One turn moves each row of this set onto another row. After a few examples, where does it send each row asked below?
Nafu: [  3  31  -6 -15   0 -12 -10   2  -6   7 -14  36 -25  14 -28   2 -28 -12
  33   2 -12  12]
Goli: [-11  11   9  11 -33 -30 -14   3 -27 -23  -9  23   7   5 -28  40  12 -11
 -31  -5 -24  27]
paluz: [-18  27 -43  13 -37  12  10  18  -4  -6  26  15 -32  18 -26  22  -8 -14
  17  15  -1  22]
Depo: [  3  24  12  15   1 -36 -24  12 -13 -37   7  10 -43   1  -4  11  16   8
 -10  -9 -13   7]
fen: [ -9 -15   3  27  29 -23  -8  31   1   6  -5 -33 -17  -8 -10   9  17  -7
   6  12  -3  34]
teb: [  3  22 -24  -1 -22  12   5   0   4 -19  -1  47 -11  13 -20 -11 -19  13
  26  -1 -18  -2]
Fesi: [-18   9   0   0 -33  -7  20   2 -12   1 -28  46  -8  20 -23   7  -9   4
  11 -12 -38  -8]
gutur: [ 17 -32   7  21  -5 -30  16  14 -26 -10  -7 -17  13  30   1   3  34 -18
 -21  16 -30 -10]
Tobal: [-32 -17 -36  -8   3 -13  -7  51  -9  19   1 -18 -12  15 -16  -8  20  -7
   2  38 -12  22]
las: [-21 -13 -26  24 -44  -3  20 -10 -20  -5  18  20 -10  20   7 -22 -22  -3
 -29  36   3  22]
zuk: [-14  26   4   7   3 -29   3  12 -18 -10  15   2 -23  -8  17  -2  32  15
 -34  -4  -3  38]
lopuv: [ -5  25  15 -12  -8 -12  -5  13 -33   6  -3  36  -9   5 -32  13 -12   9
  19 -12 -22  13]
puru: [ 29 -31 -22  25  18 -17  15   2  -9 -31  10   0 -16  -5  20   9  -4   1
  11  53  -5   4]
lege: [ 17  18  12  13 -14  -9  -1  -2  -6 -26  -2  41 -12   6 -13  -2 -11  28
  28 -15 -13   2]
favak: [ -6  15 -42  -6 -30  -6  13   4 -11  -1   9 -18 -41   5   8   7   1  -8
  16  25  25  30]
mefe: [  5 -22 -30  26 -13  -6  25   5  10  -2  -6 -22  14  30  -4  -6   0 -55
  -4  27 -22   3]
Rukek: [  3 -21 -28  26   3  -1  17  20 -23  -9  26  19  17 -16   5  -3   9  14
 -21  44 -30  26]
peta: [-24 -16 -22  20 -55 -10   2   9 -31 -20   5  44 -20  29 -23  12  -6  15
 -18  27 -20  10]
vuzab: [ 33 -30 -37  21  18 -24  12   6  -5 -20   8   1 -22  -6  18  -8  -4   4
  13  51 -13  14]
vafer: [-17 -17  10  18  36 -15  -3  32  -7  -2   0 -22 -18   0  -6  23  23  -1
   3  21  -4  36]
Lesot: [  5  12  11  19 -17 -19  11 -12   2  -1 -39  34 -21  12 -16   9 -15  -5
  24 -13 -27  -8]
Pip: [ 11  13 -40   2 -10 -33  23  -6   5 -13  -9   7 -42  46 -33  26 -13 -23
  12   8 -17  14]
tisag: [ -2 -26 -13  21  -4 -14  22   5  17 -10  -8 -19   8  41   4   6  -2 -49
   0  34 -17   2]
duzu: [-35  -8 -34 -11   9 -18  -3  43   2   9   0 -14 -12  10  -5   8  13 -10
   9  48  -1  22]
Sar: [ -5 -18 -25  18   7   1  20  19 -11 -15  29  28  13  -1  11   0   8   8
 -21  59 -27  18]
dapi: [-23   7 -16  -6 -38 -41   4  -2 -26  -6 -21  -5  22  20 -21   3  16  -2
 -39  16  -2  20]
Zot: [  8  14 -17  53   8 -31  16 -17   9 -36 -10  13 -41  -3 -24  12 -23  -1
  -5   7 -16   1]
Nemif: [ 14   8  -9  42   6 -31  36 -20 -29 -24  -5  -2 -29  -2  -1  -8   4  18
 -22  21  11 -10]
sok: [  8  -7 -13  16   5 -30  36 -20   1  -4 -17 -27 -25  43 -22   8  -3 -12
  -5  -2   6  39]
Ganed: [ -3 -27   6  15   0 -24  20  17 -20 -15 -10 -13  21  33  -9  18  39 -14
 -25  26 -24 -16]

puru goes to tisag
favak goes to las
lopuv goes to lege
Now these:
fen goes to vuzab
Pip goes to paluz

